In the data rows, zero lies at 4.5, halfway between 4 and 5.
Each row has a hidden score. How much does it go up from the first row of each pair to the second? 20 means little or no change, 40 a big rise and 0 a big fall. The score is a weighted sum of the row's numbers plus the product of two more (or one squared), each taken from its middle value.
[3 2 5 6 3 5 4 2 7 4 5 3 6 3 7 3 5 6]
[4 6 4 7 4 3 7 7 1 3 5 3 2 6 4 5 4 5] -> 25
[1 4 3 4 9 7 4 4 1 4 7 5 3 4 5 3 3 4]
[7 4 3 5 4 7 4 4 5 7 4 4 4 3 4 7 7 4] -> 28
[7 6 3 6 3 6 5 4 5 5 4 2 4 3 4 7 8 5]
[4 4 3 4 8 7 4 4 3 6 4 6 3 4 5 3 4 4] -> 17
[9 6 5 3 2 4 6 5 5 5 4 2 7 2 3 9 9 5]
[6 7 9 1 6 2 3 7 7 2 6 5 7 3 1 6 3 2] -> 21
[5 7 5 3 5 4 6 6 4 5 4 6 4 7 3 4 1 3]
[4 6 6 3 7 2 4 7 6 2 7 6 6 5 3 5 3 3] -> 18
[5 7 7 2 7 2 3 8 6 4 6 6 8 4 2 6 3 2]
[4 4 2 5 6 7 3 3 3 6 5 5 3 5 4 3 4 4] -> 21
[4 4 5 3 8 6 4 5 4 4 7 7 5 5 3 3 3 4]
[4 2 4 4 4 6 2 2 7 7 2 3 5 3 7 4 5 5] -> 22
[4 7 5 3 6 4 6 6 4 4 5 6 3 7 3 5 3 4]
[5 8 5 4 6 5 6 7 3 2 4 8 3 8 3 4 1 2] -> 13
[5 6 5 4 5 6 6 6 4 4 4 7 3 7 4 5 1 3]
[6 7 9 2 6 1 3 7 6 2 5 6 8 2 2 6 3 2] -> 26
[7 7 4 6 3 4 7 5 5 3 4 4 3 4 3 7 7 4]
[3 6 4 7 6 4 8 6 3 3 7 3 2 6 4 6 5 6] -> 25
[4 4 4 6 3 6 4 3 3 6 2 5 2 6 5 4 5 4]
[5 5 6 3 6 1 5 7 7 3 7 6 7 5 3 5 4 3] -> 15
[8 7 5 5 3 5 7 5 5 4 3 3 5 4 4 8 7 5]
[4 3 3 5 6 7 4 3 2 6 5 5 3 4 5 3 6 3] -> 27
[2 2 3 4 5 6 2 4 4 7 2 4 3 7 6 4 5 5]
[2 2 4 5 3 4 2 3 7 5 5 2 6 3 8 3 5 9] -> 19
[7 5 4 5 3 3 6 6 6 4 5 1 6 4 4 7 8 7]
[4 4 5 2 9 6 2 4 3 5 7 7 4 4 4 3 2 3] -> 29
[3 1 4 6 3 4 4 2 7 4 5 1 6 3 7 3 7 9]
[6 5 5 4 3 6 3 3 5 7 3 3 6 2 4 7 7 4] -> 30
[4 3 4 5 3 6 3 3 6 6 1 4 5 3 7 3 4 5]
[1 2 3 5 3 6 1 2 7 8 3 3 5 4 8 4 5 6] -> 22
[5 6 7 4 5 4 4 6 4 4 2 6 4 6 3 4 2 4]
[7 8 7 4 5 2 7 7 6 3 3 6 6 6 2 6 2 3] -> 16
[3 4 4 3 8 6 4 5 4 3 8 7 5 4 3 3 3 4]
[4 7 4 3 6 5 6 6 4 3 3 7 2 8 3 5 1 2] -> 23
[3 1 4 6 3 2 2 2 7 4 5 2 6 3 7 2 7 8]
[7 8 8 4 6 2 7 8 6 1 2 6 6 5 2 6 3 3] -> 21
[8 5 3 5 3 5 6 4 5 4 4 2 5 3 3 7 7 4]
[4 8 5 4 6 4 7 7 4 3 4 8 2 8 3 4 1 2] -> 25
[3 2 3 6 3 6 3 2 6 7 3 4 5 4 6 4 4 5]
[3 6 5 3 6 5 3 6 5 4 4 7 2 7 3 5 3 2] -> 18
[4 3 3 5 5 7 7 3 2 7 6 5 3 4 6 4 4 3]
[3 3 2 4 7 7 3 3 2 5 5 5 3 4 5 4 5 4] -> 13
[4 4 2 5 3 6 4 4 4 6 2 5 2 7 6 4 5 4]
[4 7 8 3 6 2 3 7 7 3 6 6 7 3 2 5 2 2] -> 22
[2 2 4 5 2 6 2 2 6 7 3 3 5 2 7 3 5 7]
[3 3 5 5 3 6 4 1 6 7 2 4 5 2 7 2 5 5] -> 18
[2 3 3 4 4 6 3 3 4 7 3 4 2 6 6 4 4 5]
[6 5 4 4 3 6 3 4 5 8 2 3 6 2 4 7 6 5] -> 21
[4 3 4 5 4 5 2 3 6 5 1 4 5 3 7 3 4 5]
[3 3 3 5 6 7 3 3 2 5 5 5 4 3 6 3 4 4] -> 22
[6 7 7 3 4 2 5 7 6 4 5 6 5 5 2 6 3 3]
[5 7 7 2 6 2 4 6 6 4 5 5 6 5 2 6 4 2] -> 22
[4 7 5 5 6 5 6 7 4 3 3 7 2 8 3 4 2 2]
[4 2 6 5 2 4 2 2 7 6 3 4 6 2 6 4 5 6] -> 26
[7 5 7 3 6 2 4 6 7 2 5 7 8 4 2 5 4 3]
[6 5 4 5 2 3 6 5 5 3 5 0 7 4 4 7 8 7] -> 27
[6 5 4 5 4 6 5 4 5 6 3 3 7 3 5 6 7 4]
[7 6 6 3 4 3 5 6 7 3 4 6 6 4 3 5 3 4] -> 2
[2 4 4 7 5 3 5 6 3 4 7 4 3 6 6 4 3 8]
[5 8 5 4 5 5 5 7 4 3 2 7 1 8 3 4 1 2] -> 26
[3 3 3 4 5 6 4 4 3 6 3 4 2 5 7 4 5 6]
[3 4 3 7 4 3 6 5 4 2 7 2 3 7 6 3 5 7] -> 16
[4 4 2 4 4 7 4 4 4 6 2 5 2 6 6 5 4 4]
[7 4 4 4 4 5 5 4 4 6 3 4 5 3 4 6 6 3] -> 20
[8 5 4 5 2 5 5 4 5 4 5 2 5 3 4 7 7 5]
[4 3 2 5 6 6 4 4 3 4 5 6 2 6 5 3 5 4] -> 22
[3 4 3 4 5 6 5 5 3 6 4 6 2 8 5 4 3 5]
[4 4 5 4 8 6 4 5 4 3 5 7 5 3 4 2 2 3] -> 22
[7 5 5 5 1 4 5 5 4 4 5 2 7 4 4 6 7 6]
[4 3 3 4 6 7 5 3 3 6 6 5 3 4 4 3 4 3] -> 24
[6 6 9 3 4 2 4 7 5 2 4 6 6 3 1 6 2 3]
[5 6 5 7 4 3 6 6 2 3 6 4 2 6 4 5 4 6] -> 17
[4 3 2 5 6 7 4 4 3 6 4 5 3 5 5 3 5 4]
[4 4 3 5 4 7 4 4 5 6 3 5 2 8 6 4 4 5] -> 18
[3 3 4 5 7 6 4 4 1 4 6 6 4 4 5 2 4 4]
[7 5 8 3 6 2 5 6 6 2 5 6 7 3 2 5 3 1] -> 31
[6 5 8 3 6 1 5 6 7 2 5 7 7 2 2 5 4 2]
[3 3 4 6 2 4 3 2 7 5 4 2 6 4 7 3 5 7] -> 17
[7 6 7 3 5 3 6 6 6 3 4 6 6 4 3 5 3 2]
[4 3 4 8 4 2 6 5 4 1 7 2 3 7 5 3 5 8] -> 19
[4 5 2 4 7 7 3 3 3 6 5 6 3 6 4 3 5 3]
[2 4 2 4 4 6 3 4 3 7 4 5 3 6 7 4 4 5] -> 18
[6 4 5 4 3 6 3 4 4 7 2 3 6 2 5 6 7 4]
[6 7 7 3 7 2 4 7 6 4 6 5 7 3 2 5 3 1] -> 17
[7 6 5 4 3 4 6 6 5 5 4 2 5 3 4 8 8 6]
[8 6 5 4 2 5 7 5 5 6 4 3 7 2 4 8 7 4] -> 24
[3 2 4 5 3 4 4 2 6 6 4 2 5 3 7 3 5 7]
[3 2 4 6 3 4 3 3 7 5 4 3 5 3 6 3 5 7] -> 17
[5 7 8 2 5 1 3 7 7 2 6 6 7 4 2 5 3 3]
[5 4 4 3 7 5 4 4 4 4 6 7 5 4 4 2 3 2] -> 22
[5 6 5 4 5 4 6 5 3 5 4 7 3 6 4 4 2 4]
[6 5 4 4 4 6 4 4 4 8 3 3 6 3 4 8 7 4] -> 27
[3 4 3 4 7 7 3 3 2 6 6 5 3 4 5 4 5 3]
[8 6 4 5 3 5 7 5 5 3 3 2 5 3 4 8 7 5] -> 20
[4 4 3 6 4 3 7 7 2 3 7 3 2 6 4 5 4 7]
[2 2 3 3 3 5 1 3 6 8 3 3 4 3 6 4 5 6] -> 23
[4 3 2 5 4 7 4 3 4 6 3 5 2 7 5 3 5 4]
[6 5 6 3 5 3 4 5 7 3 4 7 6 4 2 5 3 3] -> 7
[5 7 7 2 7 2 3 7 6 3 7 6 7 4 2 5 2 2]
[5 4 5 3 8 6 5 5 4 3 5 7 4 4 3 2 3 3] -> 17
[4 4 2 5 4 5 5 3 5 6 3 5 3 6 6 4 4 4]
[3 3 4 5 3 6 3 1 6 7 2 4 6 3 7 2 5 5] -> 25
[4 4 3 5 3 7 4 4 5 6 2 5 1 8 5 3 4 4]
[5 6 3 7 3 2 7 7 4 3 6 3 3 6 3 5 5 6] -> 12
[5 6 4 4 5 5 4 5 5 3 3 7 2 8 4 4 3 2]
[3 6 3 3 5 6 5 5 2 4 1 7 0 8 4 4 1 3] -> 22
[6 5 4 3 4 6 4 4 4 7 3 3 5 2 4 7 8 4]
[3 3 4 7 3 3 6 4 3 2 7 4 3 5 5 3 4 6] -> 15
[4 7 3 5 5 6 6 5 3 4 1 7 1 9 5 4 1 3]
[3 2 4 4 2 6 2 2 7 7 3 3 4 4 6 3 5 5] -> 35
[3 2 5 6 2 4 2 2 6 5 5 3 7 3 6 3 6 7]
[5 5 5 3 6 6 4 4 4 3 6 7 3 5 4 4 4 2] -> 27
[4 4 3 5 4 7 5 3 4 7 3 5 3 6 7 2 4 4]
[4 5 3 7 2 2 8 7 2 2 7 3 3 6 4 5 5 6] -> 21
[7 6 8 3 7 2 6 6 6 2 5 6 7 3 1 5 3 1]
[7 5 5 5 2 4 5 5 7 4 6 1 6 4 4 7 9 6] -> 25
[3 3 4 5 6 7 4 3 2 6 5 5 4 3 6 4 4 4]
[9 7 5 4 2 6 6 5 6 4 1 3 6 3 3 9 8 4] -> 24
[5 6 5 4 4 4 6 6 3 4 4 7 3 7 3 4 3 4]
[4 4 3 4 6 7 5 4 3 7 6 5 3 4 5 1 5 2] -> 29
[4 7 5 3 5 4 6 6 4 5 4 7 2 8 4 5 3 4]
[5 5 2 5 4 6 6 4 3 6 3 6 1 7 5 5 5 4] -> 20
[7 5 5 4 3 6 5 5 5 6 2 3 5 4 4 8 7 4]
[7 5 5 5 1 4 6 6 6 4 5 1 6 4 5 7 8 6] -> 20
[6 5 3 3 4 5 3 6 4 4 3 6 3 7 4 4 3 3]
[4 5 3 4 6 5 5 5 4 5 3 6 3 7 5 4 4 4] -> 15
[3 4 6 3 7 5 4 4 4 3 6 8 6 3 3 2 4 3]
[6 6 7 3 4 1 4 6 5 3 4 6 6 5 3 5 3 4] -> 27
[6 8 7 4 6 2 5 7 7 1 5 7 7 4 2 6 2 2]
[5 5 4 4 5 5 5 5 4 5 4 7 2 8 4 4 3 3] -> 19
[7 5 5 5 2 4 5 5 4 5 4 1 6 2 3 7 7 6]
[3 3 3 4 5 7 3 3 4 7 3 4 3 5 7 4 5 5] -> 18
[5 5 3 7 4 2 8 6 2 3 7 2 3 7 4 5 5 6]
[3 4 2 5 3 5 5 3 3 7 2 5 3 7 6 3 4 4] -> 23
[4 4 3 4 4 7 4 4 4 6 2 5 2 6 7 5 4 5]
[4 4 3 8 4 3 7 5 3 3 6 4 4 7 6 3 3 7] -> 10
[6 6 7 3 6 3 5 6 6 3 5 6 5 4 3 6 3 4]
[3 1 5 6 2 3 3 3 7 4 6 0 7 3 7 3 6 8] -> 29
[4 3 2 5 3 6 4 3 4 7 2 5 2 7 6 3 4 5]
[6 5 3 7 4 3 8 5 2 5 7 4 3 7 5 5 4 5] -> 19
[4 4 4 8 4 3 8 6 2 2 7 3 3 7 3 5 5 7]
[4 6 3 6 5 4 8 6 2 4 6 3 3 7 4 5 4 5] -> 27
[3 4 4 3 7 8 3 4 3 6 6 5 3 3 5 5 5 3]
[4 4 4 8 5 4 8 5 1 4 7 5 3 6 5 3 4 5] -> 8
[5 7 7 2 7 1 3 7 6 2 6 6 8 4 3 5 2 2]
[3 7 4 3 6 4 6 7 5 4 4 7 2 7 3 5 3 4] -> 17
[7 6 4 3 4 5 4 4 4 7 3 4 5 3 5 7 8 4]
[4 3 3 4 3 6 6 3 4 7 2 6 4 7 7 3 4 4] -> 23
[7 4 5 5 2 3 7 6 5 4 5 2 6 4 3 7 8 7]
[7 6 7 3 6 3 4 5 7 1 6 6 7 4 2 5 4 3] -> 13
[4 2 3 5 3 6 2 2 7 7 2 4 4 3 7 3 5 5]
[3 4 4 4 7 7 3 4 3 5 5 5 4 2 7 4 5 5] -> 37
[7 6 4 4 2 6 5 4 5 5 2 5 4 3 4 8 7 4]
[5 7 7 2 7 3 3 8 6 3 6 6 7 5 2 5 3 2] -> 8
[7 6 5 5 3 3 6 6 6 5 5 1 6 4 4 8 9 7]
[4 5 5 4 5 5 4 5 4 5 5 6 2 7 3 4 4 3] -> 33
[3 3 4 5 3 5 3 1 6 7 1 4 5 3 7 3 5 5]
[5 5 4 3 7 5 4 5 4 3 6 7 4 4 4 2 3 3] -> 17
[3 3 2 3 8 8 4 3 2 7 5 5 4 5 5 4 4 4]
[4 6 5 3 5 4 5 7 4 4 4 7 3 7 4 4 3 4] -> 18
[3 3 3 4 3 6 5 3 4 7 3 5 3 6 6 3 4 4]
[3 2 4 6 3 4 2 3 7 5 3 3 6 4 7 2 5 6] -> 7
[7 7 6 5 2 5 6 4 6 5 4 2 6 3 4 8 8 6]
[3 3 3 7 4 3 7 5 3 4 6 4 3 6 6 3 4 6] -> 21
[2 2 4 4 3 7 2 2 7 7 3 4 5 3 7 3 5 5]
[6 6 8 3 5 2 5 7 6 3 4 5 6 5 2 6 4 3] -> 16
[5 6 6 3 6 3 5 7 6 2 5 5 6 6 3 6 3 4]
[3 5 5 1 9 6 3 5 4 5 8 6 4 4 5 4 2 3] -> 29
[4 4 4 7 4 3 5 5 4 3 6 3 4 5 5 3 5 7]
[2 4 3 4 7 8 4 4 2 5 7 6 2 5 5 3 4 4] -> 21
[2 3 3 4 6 6 4 2 2 6 5 5 4 3 5 4 5 4]
[5 7 4 5 5 5 6 6 3 3 2 7 3 8 4 4 1 3] -> 10
[1 1 3 5 3 6 1 2 7 6 3 2 5 3 7 3 6 8]
[5 6 7 3 6 2 4 7 6 2 6 6 7 4 2 5 2 3] -> 18
[5 5 3 8 4 4 7 6 2 3 6 4 3 7 4 4 3 6]
[6 5 4 4 4 7 3 5 4 7 4 3 5 2 4 7 8 4] -> 38
[3 3 3 5 4 6 3 3 3 6 3 5 3 6 6 4 5 5]
[6 6 4 5 4 6 5 3 5 6 3 5 6 3 4 7 6 4] -> 25
[5 5 8 3 7 1 4 6 6 2 7 6 7 4 2 6 3 4]
[6 6 3 7 5 3 8 7 3 3 6 3 3 7 4 6 3 6] -> 23
[8 5 4 5 2 4 5 6 5 4 5 2 6 4 4 7 8 7]
[3 2 6 5 3 4 2 3 7 7 3 3 7 1 6 4 5 4] -> 34
[3 4 4 5 4 6 3 4 2 6 2 5 4 5 6 4 5 5]
[4 3 2 5 5 7 4 2 2 7 5 6 4 4 6 3 6 4] -> 38
[7 6 5 3 3 5 6 3 4 6 2 4 6 3 4 8 6 5]
[2 2 5 6 2 4 2 2 6 5 6 2 6 3 8 3 5 8] -> 22
[3 4 2 5 6 7 4 4 3 5 4 6 2 5 6 3 4 5]
[2 5 4 7 7 3 6 6 1 4 8 5 2 7 5 4 3 5] -> 8
[4 5 5 3 7 6 4 5 4 3 6 7 4 5 4 3 3 3]
[6 4 6 3 4 3 3 4 7 3 3 5 7 4 4 5 5 3] -> 23
[4 7 6 4 5 4 4 6 3 5 4 7 4 6 4 5 3 4]
[7 6 7 3 5 2 5 5 6 3 3 6 6 4 2 5 3 2] -> 31
[7 5 4 4 4 7 4 4 4 6 3 4 5 3 4 7 6 3]
[4 4 5 3 8 5 5 4 4 5 7 7 5 4 4 2 3 3] -> 16
[4 4 4 8 3 3 6 4 2 4 6 4 4 6 6 3 5 6]
[2 1 4 5 2 4 3 3 7 4 5 1 6 3 8 2 6 9] -> 25
[3 3 4 6 4 3 3 3 6 5 3 3 5 3 7 3 5 6]
[4 3 3 5 3 7 6 3 4 7 2 4 3 5 6 3 4 4] -> 24
[5 4 5 4 7 6 6 3 3 4 7 7 5 4 4 2 3 3]
[3 5 5 3 7 6 4 4 4 2 6 8 3 4 3 2 3 4] -> 10
[5 6 8 3 5 2 3 8 6 1 6 6 7 3 1 5 3 2]
[6 5 5 4 3 4 5 4 4 4 4 2 5 2 4 7 7 4] -> 28
[3 3 3 5 3 6 5 3 4 7 2 5 3 7 7 3 4 4]
[6 7 8 3 6 2 5 6 7 2 5 7 7 4 1 6 3 2] -> 10
[6 5 4 3 4 6 3 5 4 7 2 3 6 2 4 8 8 4]
[3 2 4 5 3 4 4 2 7 6 4 3 6 3 8 2 5 6] -> 4
[4 6 5 3 6 4 5 6 4 4 5 7 2 7 4 5 3 2]
[6 4 4 3 3 6 3 5 4 7 3 3 6 3 4 7 7 4] -> 24
[6 5 4 3 3 6 4 5 4 6 4 4 6 2 5 6 6 4]
[3 4 5 3 8 5 4 5 4 3 8 6 5 4 4 3 3 4] -> 7
[6 6 7 3 5 3 4 6 6 3 4 6 6 4 3 5 4 3]
[4 8 8 2 7 2 2 7 7 3 7 6 7 4 2 6 3 3] -> 14
[6 6 8 2 5 1 3 6 6 3 6 6 8 3 1 6 4 2]
[3 4 3 4 3 6 3 3 4 6 2 5 3 6 5 4 5 5] -> 19
[3 3 4 6 4 5 3 3 7 5 4 2 7 4 7 2 5 6]
[3 2 4 4 4 6 2 2 5 6 3 4 5 3 7 4 5 6] -> 25
[6 5 3 3 4 6 3 4 5 7 2 3 5 2 4 6 7 5]
[7 5 7 2 6 2 4 6 7 2 5 6 7 4 2 4 4 2] -> 21
[3 4 3 5 6 6 5 4 1 5 5 5 4 4 6 2 4 4]
[5 4 5 7 4 2 7 7 2 2 8 4 2 5 4 5 5 7] -> 22
[4 4 4 2 8 6 4 4 3 4 8 7 4 5 4 4 3 4]
[7 8 7 4 4 2 5 7 7 2 2 7 5 6 2 6 3 3] -> 7
[4 3 3 7 3 3 6 5 4 4 7 3 4 7 6 4 6 9]
[2 2 3 3 4 6 1 2 7 7 3 3 5 3 7 3 5 6] -> 23
[7 5 5 5 4 4 7 4 5 4 5 3 6 3 5 7 6 5]
[3 3 4 8 4 3 6 5 3 3 6 3 3 6 5 3 4 7] -> 16
[7 8 7 4 5 2 5 7 7 2 3 6 6 4 1 6 3 2]
[4 2 3 4 3 6 2 2 7 6 2 4 4 3 7 3 5 5] -> 13
[5 4 3 7 4 4 8 6 1 5 7 4 3 7 4 4 5 5]
[4 5 5 3 8 4 4 5 3 4 7 7 5 4 4 2 4 4] -> 16
[4 3 3 7 3 3 6 6 3 3 7 3 3 6 5 4 6 8]
[4 3 3 8 6 3 8 6 1 4 7 5 1 6 5 4 4 5] -> 26
[3 6 5 3 6 4 5 5 4 5 4 7 3 7 4 5 4 4]
[4 6 5 4 5 4 6 6 4 5 2 7 3 7 3 5 1 2] -> 26
[3 3 6 4 2 5 2 2 7 5 4 3 6 2 5 5 5 5]
[4 3 5 3 7 5 5 4 4 4 7 6 5 3 4 3 3 3] -> 18
[3 2 4 6 3 3 3 3 6 4 5 1 7 3 7 2 6 8]
[2 3 5 4 3 4 1 2 7 7 2 2 6 2 7 5 5 5] -> 33
[7 9 7 5 5 3 6 8 7 2 4 6 6 5 2 6 2 2]
[5 9 8 4 5 3 6 6 7 2 3 7 6 6 2 7 2 2] -> 5
[6 6 6 4 4 3 5 7 7 3 4 6 6 4 4 5 4 3]
[2 2 4 5 3 3 2 2 7 4 6 1 7 4 8 3 5 9] -> 14
[7 6 8 2 6 2 4 5 8 1 5 7 8 3 2 6 2 2]
[5 3 3 8 4 2 7 5 4 3 5 3 4 6 5 4 3 7] -> 18
[4 4 4 7 3 3 7 7 3 3 7 3 3 7 4 5 4 7]
[7 6 5 4 3 6 5 4 4 6 2 4 6 3 4 8 7 4] -> 25
[4 4 5 3 8 5 5 5 4 4 7 7 5 3 4 2 4 3]
[5 3 5 3 8 6 3 4 4 4 6 6 4 5 3 3 5 3] -> 32
[6 7 8 2 5 2 3 7 7 2 6 6 7 3 2 5 3 1]
[3 4 4 2 9 6 3 5 3 4 7 6 4 4 3 3 3 2] -> 19
[3 3 3 4 7 7 6 3 3 6 6 6 3 4 5 2 5 3]
[3 4 3 8 5 4 6 5 3 3 7 4 3 6 6 4 4 7] -> 10
[4 5 4 5 5 3 6 5 3 2 5 3 4 6 5 4 4 7]
[5 5 5 3 7 6 5 4 4 4 6 7 6 4 4 1 4 2] -> 31
[6 6 8 2 6 2 5 6 7 2 5 6 7 4 2 5 2 2]
[6 3 3 7 4 4 6 4 3 3 6 3 4 7 5 5 5 5] -> 24
[5 6 7 2 5 3 5 7 6 3 5 5 5 6 3 6 3 4]
[3 3 2 3 8 8 3 3 3 6 6 5 3 4 5 4 4 3] -> 24
[2 2 5 6 2 4 3 2 8 4 5 2 7 2 7 3 6 7]
[3 3 3 5 3 5 4 1 6 8 2 4 5 2 6 3 5 5] -> 11
[6 6 7 3 4 3 4 6 7 2 4 7 5 5 2 5 4 3]
[4 3 3 5 6 7 5 2 3 7 5 5 4 3 6 1 5 3] -> 26
[3 3 2 7 5 3 6 5 2 3 7 4 3 7 6 3 4 6]
[7 5 4 4 4 7 4 5 5 7 3 4 5 3 4 6 7 4] -> 26
[7 4 3 3 4 6 4 3 5 6 3 4 5 3 4 7 7 4]
[7 5 7 3 5 2 4 6 7 2 5 6 6 4 2 5 4 3] -> 18
[4 7 8 1 7 2 2 7 6 3 6 5 7 4 2 6 2 2]
[3 3 3 7 4 3 5 5 3 3 8 3 2 7 6 3 5 8] -> 23
[6 6 5 4 3 6 3 4 4 7 3 5 5 2 4 6 7 4]
[7 5 5 5 3 4 6 6 4 4 6 1 6 4 4 7 9 7] -> 17
[5 6 4 8 5 3 8 6 3 2 5 4 2 7 4 5 4 6]
[4 4 2 5 6 7 4 2 2 4 5 6 3 6 5 3 4 3] -> 26
[2 2 4 4 3 6 2 2 7 8 3 4 5 4 7 3 5 5]
[6 5 5 3 3 5 4 6 5 7 2 2 6 3 4 9 7 5] -> 26
[7 5 5 5 1 3 6 6 5 4 5 1 6 3 4 7 8 7]
[5 8 5 4 6 5 6 8 4 4 3 7 2 8 3 4 1 2] -> 13
[5 6 8 1 7 2 4 7 6 2 6 6 7 4 2 5 2 2]
[2 2 3 6 3 4 3 3 6 6 4 3 5 3 7 2 5 6] -> 21
[3 3 4 8 4 3 5 5 4 2 6 4 3 5 6 4 4 7]
[5 7 8 3 6 1 3 7 6 2 6 7 7 3 1 5 3 2] -> 17
[6 4 5 3 3 7 3 4 4 6 3 4 5 3 3 7 7 3]
[3 4 3 4 8 7 2 3 2 6 6 5 4 4 6 5 5 4] -> 6
[3 4 4 2 9 6 3 4 3 4 8 7 5 4 3 3 3 3]
[3 2 4 4 3 6 2 3 6 6 4 2 5 2 7 3 6 7] -> 25
[4 3 3 7 3 3 6 5 3 2 7 3 3 6 5 4 5 8]
[5 6 4 7 4 3 8 7 3 3 5 4 2 8 4 4 3 5] -> 18
[4 3 4 8 4 3 6 4 3 5 6 4 3 6 5 2 4 6]
[5 6 7 3 4 2 5 7 6 3 4 6 6 5 2 6 4 4] -> 12
[4 6 3 8 4 3 7 6 2 3 7 3 2 6 4 5 5 6]
[4 5 2 4 7 8 3 3 3 5 5 6 4 5 6 3 3 4] -> 13
[3 2 4 6 2 6 2 2 6 6 2 4 4 4 7 3 6 5]
[6 7 6 3 5 2 5 7 6 3 5 5 7 6 3 7 4 4] -> 9
[2 2 4 6 3 3 2 3 7 6 5 1 7 2 7 3 6 8]
[4 6 5 4 4 4 5 6 3 4 4 7 3 7 3 5 4 4] -> 11
[2 2 5 5 3 3 2 3 7 4 6 2 6 3 8 3 7 8]
[3 5 4 7 4 3 7 6 1 4 7 4 2 7 3 6 3 5] -> 13
[7 5 7 3 5 2 4 6 7 3 6 6 7 3 2 5 4 4]
[4 3 3 5 6 7 5 3 2 5 6 6 4 4 5 4 5 4] -> 22
[2 1 5 4 2 6 2 2 6 7 2 3 5 3 6 4 5 5]
[3 3 3 3 6 7 3 3 2 6 6 5 4 5 5 4 5 4] -> 14
[2 7 4 2 5 5 4 7 4 5 4 7 2 7 4 5 2 2]
[4 4 3 5 4 6 4 3 3 6 3 5 3 5 6 4 4 5] -> 17
